First come named turns, each shown by rows before and after it. For each pair of rows after them, which turns, in which order, take the first row to the second? The first pair is done for you.
Q436 (before -> after):
[  2 -23   2 -28 -19 -32   1 -12 -23  13  18 -13]  ->  [  0 -33 -12 -27 -23 -19 -11 -26 -22   4   2   5]
[ 23 -16  -3 -10   4   6  15   4 -17  32   7  -4]  ->  [ 23 -21 -13 -11   2  11   7  -4 -17  28  -2   4]
[ -9 -13  21 -20 -10 -27   6  10 -15  25  36 -32]  ->  [ -6 -27  -8 -32 -18 -11 -21  -9 -25  20  25 -23]
[ 32 -14 -22  -8   0  25  18   4 -20  31  -4   0]  ->  [ 29 -17 -23  -1   0  30  19   0 -14  25 -15  12]
Q69 (before -> after):
[-26   6  19  -6  -2 -33 -16  -5  31 -22  11 -22]  ->  [-25   0  24  -4  -4 -41  -6  -5  31 -17   9 -16]
[-13  -6 -25 -11   5  19 -21 -16  -5   5 -14   1]  ->  [-11 -23  -9  -6   5   3   5 -21  -4  17 -22  18]
[-16   1   5   1 -22  -9 -17  -1   7  -2  11 -11]  ->  [-18  -4  10   5 -23 -12 -11  -6  11  -2   3  -1]
Q595 (before -> after):
[  5  14   6  -2   8   6   9  23 -15  12  17 -18]  ->  [ -7  17  19   0   4  -9   7  22  -6   4  17 -18]
[ -7  25  45  13   6 -31  42  22  21  -7   4 -11]  ->  [ -8   6  44  18   1 -33  49   7  23  -6 -14  14]
[ 33   4   9  25  -1   6  35  -1   1  22 -10  28]  ->  [39 10  4 22  3 15 33  5 -5 27 -3 16]
[ -8 -17 -10 -21  -8 -12 -16 -19   5 -19  13   4]  ->  [ -4 -22 -15 -22  -8  -7 -15 -20   1 -16  10   7]
Q392 (before -> after):
[  0   9 -12  13   8  23   1   0  22  -7 -28  13]  ->  [ 13  21  -9  -2  14  21   3  21   4  11   1 -24]
[ -6  32  -4   0  11   4 -32  20   3   0   4 -27]  ->  [-17  21  -5  10   5   4 -37   2  18 -18 -21   3]
[-20   9  -6  17  -9   9 -20 -14  29 -36 -21  21]  ->  [ 13  21  -2  23  18  40  26  20  12   4 -12   4]
[  2  11  -6  21  16  31  29   8  15  18 -24  19]  ->  [  1  26  -5 -11   8   4   0  22  -9  23  27 -39]
Pairs:
Each pair is 2 to 3 turns apart.
[ 11   9  -8 -11   3   4  -9   2  -6   1  10 -13]  ->  [  6   9  -9 -10  -2   1 -17  -4  -1  -6   8 -10] : Q595, Q436
[ -9  -4  11  15  -2  -2  13 -14  18 -10 -21  32]  ->  [  3   1  16  18   7   5  32   0  12   5 -16  25] : Q595, Q436
[ 1  6 -6  2  5 20  0 -1  4 -6 -6  8]  ->  [ 3  9 -8 -5  5 19 -6  4 -2 -2  2 -3] : Q392, Q436
[-18   8   2   3   4   6  -3  -7   3 -13   9 -10]  ->  [-11   5   8   7  10   8  15  -1   1  -1   9  -8] : Q595, Q392, Q436
[ 8  0 20 20 23  7 33  8 11  7 -5 15]  ->  [10  2 26 10 21 -8 32 14  3 14 15 -5] : Q436, Q595
[ 16 -36 -19 -26   0  24  24 -15 -24   5   3  19]  ->  [ -7 -16 -28 -31 -12  14 -25 -23 -10 -34  10   2] : Q69, Q595, Q392
[ 16 -18   9 -11   8 -11  22   1 -14  29   5  -2]  ->  [ -6   7  12  17  10   4   8  -3  28 -11 -22  19] : Q69, Q69, Q436
[-13  -2  -2   1  -3  -6 -31 -17  19 -16 -10  13]  ->  [ -4  -4  12 -16  -4 -30 -17  -3  -2   8  22 -16] : Q69, Q69, Q595
[  0 -12  17   8  -1 -20  21  -2  14  19 -14  19]  ->  [ 11 -15  10  -8  -3 -22  16   2  -6  33   5  -1] : Q436, Q595, Q436
[  7 -11  13  -4  -2 -10  26   7   0  11  -2  10]  ->  [ -9   9   0 -13 -11 -12 -20   3   6 -17   8 -10] : Q392, Q69, Q595
[-28  -3  26 -12 -18 -50  -8 -14   7 -14  11  -6]  ->  [-14 -15   5  11  -2   4  15 -23  16 -10 -38  44] : Q69, Q436, Q392
[ -3 -13  17 -16 -10 -33 -12  -7 -14   0  22 -18]  ->  [ -1  -8   1  18   5  18   1 -15  14 -16 -30  31] : Q69, Q392
[  4 -15  14  14  -3 -11   5  -7  12   6 -16  16]  ->  [  3   4   1  18   3  12 -12  -1  19  -8 -20   9] : Q392, Q69, Q69
[ 12 -33 -23 -23 -11  10 -15 -19 -24  18   7  11]  ->  [  1 -19 -14  10  -2  28  -3 -19  10  -4 -24  39] : Q595, Q436, Q436
[ -6 -13 -14   7  -2   4   7 -30   6 -16 -21  26]  ->  [-15   4 -19  -2  -6  -1 -21 -25   7 -30  -5   2] : Q392, Q392, Q69
[-14  32  14  20   7  10  -6   9  28 -20 -14   2]  ->  [  2  38  10   5  11  12  -4  26   7   0  13 -28] : Q392, Q436
[ 13  17  -4  -9  10  14  -1  15 -12  13   4 -21]  ->  [  6  23  -4 -11   6   9 -14  11  -8   2   7 -24] : Q436, Q595
[  7  13  -4   3  15  27  -8   1   3  -4 -10 -15]  ->  [  0 -13  16   9   9  -3  15 -14  10   0 -21  12] : Q392, Q392, Q69
[ -5   9   2  -7   9   4 -19   7  13 -18   7 -15]  ->  [  0  -8  23  -7   9 -17  14   8   7   3  10  -7] : Q69, Q69
[ 10 -23   3   0   8   4  19  -8  -7  23 -19  25]  ->  [ 19 -16  -5  -3  14  18  17   0 -13  30 -13  13] : Q595, Q436
[-23 -13  -3   0  -1 -22 -33 -17 -10 -27  10 -13]  ->  [ -3 -25  12  25  18   2  31  -8  -5   1 -18  23] : Q69, Q392
[ 14  22   1 -13   7  26  -2  31  -9  15  24 -19]  ->  [-17  -5  -4 -13 -22  -7 -39 -14   9 -21   0  19] : Q392, Q595, Q595
[  1 -13 -11  -4  -8  -7 -10 -16   4  -2 -12  13]  ->  [ -3  -2  11   8  -1 -16  11  -3  16   1  -9  12] : Q436, Q436
[-19  11  24  10  -3 -20   4   6  27 -20   0  -2]  ->  [-19   6  23   2  -8 -30  -4   4  20 -18   7  -8] : Q392, Q436, Q392
[ -6  37  -1  19   5  27  -9  12  20 -23  -4  -6]  ->  [-10  39  16  12   1   0  -3  20  17 -16  16 -24] : Q436, Q595, Q436
[ -1   4 -14  -2   4  14 -13  -1   6 -10 -23   9]  ->  [ -6 -10   4 -15  -6 -26  -6  -4  -5   0  -2  -2] : Q69, Q392, Q392
[-11  23   7   9  -4 -16 -16   4  11 -27   0  -8]  ->  [ 2 21 17 22 10 -4 21 15 10 -8 -8  0] : Q392, Q595, Q436
[ 14  12  11  -5  12 -10 -29 -16  20 -14   5  19]  ->  [32 17  9 -2 28 15 -4  0 11  7  7 15] : Q595, Q392, Q595
[ 33  30 -15 -21   2  17 -12  23   2   2  16 -33]  ->  [ 15  13  17  16   1   3  26   4  40 -10 -28  28] : Q436, Q69, Q436
[  6 -22  -2 -14  -1  -5 -14 -13 -14   4  18  -5]  ->  [  8 -21 -13 -10   1   9 -18 -16 -11   0   8   3] : Q436, Q595
[ -7 -10  16   7 -10 -22  -5 -16  11   3  -1  15]  ->  [ -1   3  13  -5  -7 -20 -14  -2  -2  10  23 -15] : Q436, Q69
[  1  -8 -17  10  14  34   6   2  -2  -1 -11  16]  ->  [  9  -9 -18   1  16  33   8   8 -12  10   3   4] : Q69, Q69, Q436
[ 21  -8 -19 -11  -6  22   9   8 -29  22  12 -13]  ->  [-15 -22   7  -2 -29 -29  -6 -19  -1 -10  -2  15] : Q595, Q392, Q69
[  1  20  16  -8 -14  -7 -13  27  11 -16  10 -29]  ->  [  1  -5  -9   2 -19  19 -19   0  16 -23 -31  17] : Q436, Q392, Q595
[13 -6 -8 -4 11 25 -3  8 -3  5 -9  4]  ->  [  7  12   5   0  14  19  -3  19   5  -1   2 -10] : Q436, Q595, Q595
[  2  32 -10   3   8   6 -33  19   2 -13   4 -18]  ->  [ -3  23  10  -1   2 -28 -22  18   0  -5  17 -24] : Q69, Q392, Q392
[  5  -4  -5   5   7  14  12   3   2  -2 -12  17]  ->  [ 7  2  8  1 10  3 20 15 -2  6  3  1] : Q436, Q436
[ 10 -22  21   1   0 -20  32  -3 -11  24   4  12]  ->  [  3 -28  13 -14 -11 -34   4 -16 -16  14  13   5] : Q436, Q392
[ -7  10 -21   2   4  18 -12 -16   7 -15  -9  17]  ->  [  0  20 -23 -10   5  19 -17  -4  -7  -5  11 -10] : Q595, Q392, Q392
[  1 -13   8  -3  -6 -25  -2  -4  -9   6   4  -1]  ->  [  4 -15   8   6  -2 -13  11  -5  -3   8  -9  13] : Q436, Q392, Q436
[  6 -13  -7  -5   1   0 -10  -6 -24  16   1   7]  ->  [  3   3  -1  -6   3  -6 -15   5 -21  12  14 -11] : Q595, Q595
[ 22   7 -13  -1  11  23 -14  11 -13   7  18 -21]  ->  [-10   8  10  18  -3  -8 -25  -6  24 -29  -1   4] : Q595, Q392, Q436
[ -4  13  13  13  18  20   6  13  22   5 -10 -14]  ->  [-18   1   0   6   2   8 -27 -11  24 -14 -15  -3] : Q392, Q436, Q392
[ -6 -18  -4   8 -11 -13 -36   4   1   0   7  17]  ->  [ -3 -16  -4   3 -10 -16 -37  11  -5   5  17   5] : Q392, Q392, Q392
[-26 -21  11   5 -21 -33 -21 -42   2 -21 -17  17]  ->  [ 21  -7   5  18  19  34  41   0 -17  30 -22  12] : Q392, Q595
[-18   2  -5  19   9   3  -9 -14  40 -26 -34  30]  ->  [-14   0  14  26  16  -5  21  -4  40 -11 -32  32] : Q436, Q595
[ -1   9 -16   7   2  20 -17  -6  14 -13 -15  17]  ->  [ 10  25 -10   2  11  22  -9  16   4   0   9 -13] : Q392, Q595, Q436
[ 6 -8 -1 -2  1  4 17 -2  3  7 -6 12]  ->  [  9  -4 -15  -9   2  11   3   2  -7   7   2  -2] : Q69, Q436
[ -8  11  -7   2   0  -1 -17   5   7 -15   3 -18]  ->  [ -4 -14  -3  10  -1  -3   9  -9   7  -5 -19  16] : Q436, Q69, Q595
[ -7  -6  12   7  -7 -13 -11 -13  13 -14   5  10]  ->  [15  0  7 13 11 18 16  4  5  8  3  8] : Q392, Q595, Q595
[-14  10 -11  -4  -3   2 -23  -6  10 -20   1 -13]  ->  [-16  -2 -11  -1  -6  -1 -18 -15  12 -22 -10   2] : Q595, Q595
[ -3  14 -23 -10  -2  12 -44   2  -3 -18  12 -27]  ->  [ -7 -26  -4  11  -7  -2  -1 -25  11 -11 -29  37] : Q595, Q69, Q595
[ -6  14  -4  -8  10  -6   6  -8 -10   9  27 -13]  ->  [-22   7  -1   1   3 -15  -1 -23   7 -11   8  10] : Q392, Q436
[ -8 -22  12  -2   4 -13  32  26   7  11  -7  10]  ->  [  0 -24   4 -13   5  -8  30  29  -5  20   1   1] : Q595, Q436
[  4 -14 -19   8   8  24  -2 -10  -3  -1 -27  26]  ->  [ 11  12   5  -3  16   6  15  24 -14  19  16 -25] : Q436, Q392
[ -6 -21  20  -2 -17 -27 -10  11  22 -30  24  -1]  ->  [ 12   8   0   2   5  25  -8  35  18 -23  26 -19] : Q392, Q392, Q69
[ 15 -42  -1  -7  -6  13  21 -16 -17  38  12  15]  ->  [ 21 -12  -4 -12   3  25  12   6 -21  38  36 -23] : Q436, Q595, Q595
[ -3 -11 -26 -18 -11  -2 -36 -20   7 -19  -8   9]  ->  [ 25   1 -21  -5  18  36  15  12  -2  16  -8   4] : Q436, Q595, Q392
[ 10  16  14   4  -6  -8   9  22   4  -7  24 -32]  ->  [ -3  -4  27  15 -17 -29  15   2  19 -18   1   3] : Q595, Q595
[-28  -1  22   6  -7  -9  -6  -2  29 -27  -9  16]  ->  [-10   7  35  -2   6 -14  21  25  11   3  20 -16] : Q436, Q392, Q436
[  4   2  10  -7   7  17 -23  10 -26 -10  23 -41]  ->  [ -5 -20  -7   3  -3  27 -36 -21 -13 -29 -14   2] : Q392, Q595, Q595
[ -3  -1  -1   1   0  11 -10   6 -12   6  25  -2]  ->  [ -6 -12  14  11  -1  -2   7   1  -4   8  14  16] : Q69, Q69, Q436
[  4   2  16  -4  -6 -15  14   2   1  11  17 -10]  ->  [-10   5  15   5 -12 -16   0  -9  18 -10   3   4] : Q69, Q595, Q69
[  2  -4   9 -11   3  -5  15  17 -17  28  32 -31]  ->  [-15 -32   1 -18 -19 -29 -12 -18 -12   8  16  -4] : Q392, Q595, Q69
[  2   1  13   4  15   6  22  14 -18  -1   6   1]  ->  [  6  -7  -5  -7  11  13   4   7 -30   1   9  -3] : Q436, Q436
[ 17 -12   9  -8   0 -23  13   5 -18  25  10  -7]  ->  [  4 -12  -4 -16 -13 -28 -22  -9 -15   3   9  -9] : Q392, Q436, Q69
[ 16 -13  -4 -30 -13  -3   5   9 -29  37  15   6]  ->  [  6  18 -30 -17  -9  35 -32   9  -7   1  -1   5] : Q69, Q392, Q595
[10 -9 12  5  8 12 28 -5  0 -3 -3 -3]  ->  [ 11  -4  15  -1   8   7  26   1  -4  -1   7 -15] : Q436, Q595
[ -7 -12  -4  -3 -17  -9 -18 -17  -4  -8   2   8]  ->  [-11   1  21  10 -11 -19   6  -4   8  -7   5   5] : Q436, Q436, Q436
[-17  11  -6  -6  -7  -8 -32  -2   2  -6  16 -20]  ->  [-18  10  15  23   4   1   6   0  25  -5 -12  12] : Q392, Q436
[  9 -17 -13   7   1   4   0 -11 -15  12 -25  28]  ->  [  1   3 -21  -9  -4  -5 -37  -6 -19  -3   2  -7] : Q595, Q595, Q392
[ 11  -4 -17  -4  14  31  21   3  -2  35  -7  16]  ->  [  1   1  -7   8  15  27  26   2  14  23 -16  27] : Q595, Q69, Q69
[ -3 -18  26  -1  -6 -29  27  -6   1  11  -2  18]  ->  [ -8   8  16 -17  -8 -29  -9   6  -6  -1  27 -26] : Q69, Q595
[ -8 -10   3   4  -9  -3  12  -6   8  -1  -8  24]  ->  [  9  -9 -12 -11  -3  10   8   5 -14  16   8   3] : Q392, Q436, Q436
[  5 -16   6   4  13  14  18  -2  -1  17  -5   8]  ->  [  8 -10   8   0  16  12  17   7  -6  20   5  -6] : Q436, Q595
[  4   1 -19  -8  -8  12  -4  -2   9 -10  -7 -16]  ->  [ -6   2  -9  -5 -12  -1  -5  -3  17 -17  -6 -16] : Q595, Q595, Q595
[-21  -2   5  -6  -2 -20   1 -13  17  -5  -3  16]  ->  [-10 -14   3 -15  -1 -22  10 -11  -1  15   6  12] : Q69, Q595, Q595
[ -8 -13  15  15   3  -9  16  -1  12   2 -13  10]  ->  [  1 -13  15  11   7  -5  24   6   4  15  -8   4] : Q595, Q436
[ -1  -8  21  15   2 -10  22  -2   7   6  -3  14]  ->  [ -2  -5   7  19   3   8  10  -6  12  -4 -15  23] : Q69, Q392, Q392
[ 10 -37 -10 -23 -14   0  -7 -34 -31  15  -4  17]  ->  [ 13 -14 -19 -33  -9   9 -25 -19 -38  13  16 -16] : Q69, Q595
[ -9  12   9  18   5  -2   9   6  18 -10  -9   8]  ->  [  3   4   5  -4   3 -12   9  12 -10  13  18 -16] : Q69, Q436
[ 15  18 -13   4   0  16  -5  17 -24  24  37 -12]  ->  [  9   6 -34  13  -5  37 -19  -5 -14   7   4  21] : Q436, Q436
[-25   8  12   2  -4 -19  12  13   6  -4  -1  22]  ->  [-28  14   2   4  -4  -6  -3   8   9 -16  -8  24] : Q436, Q69, Q392
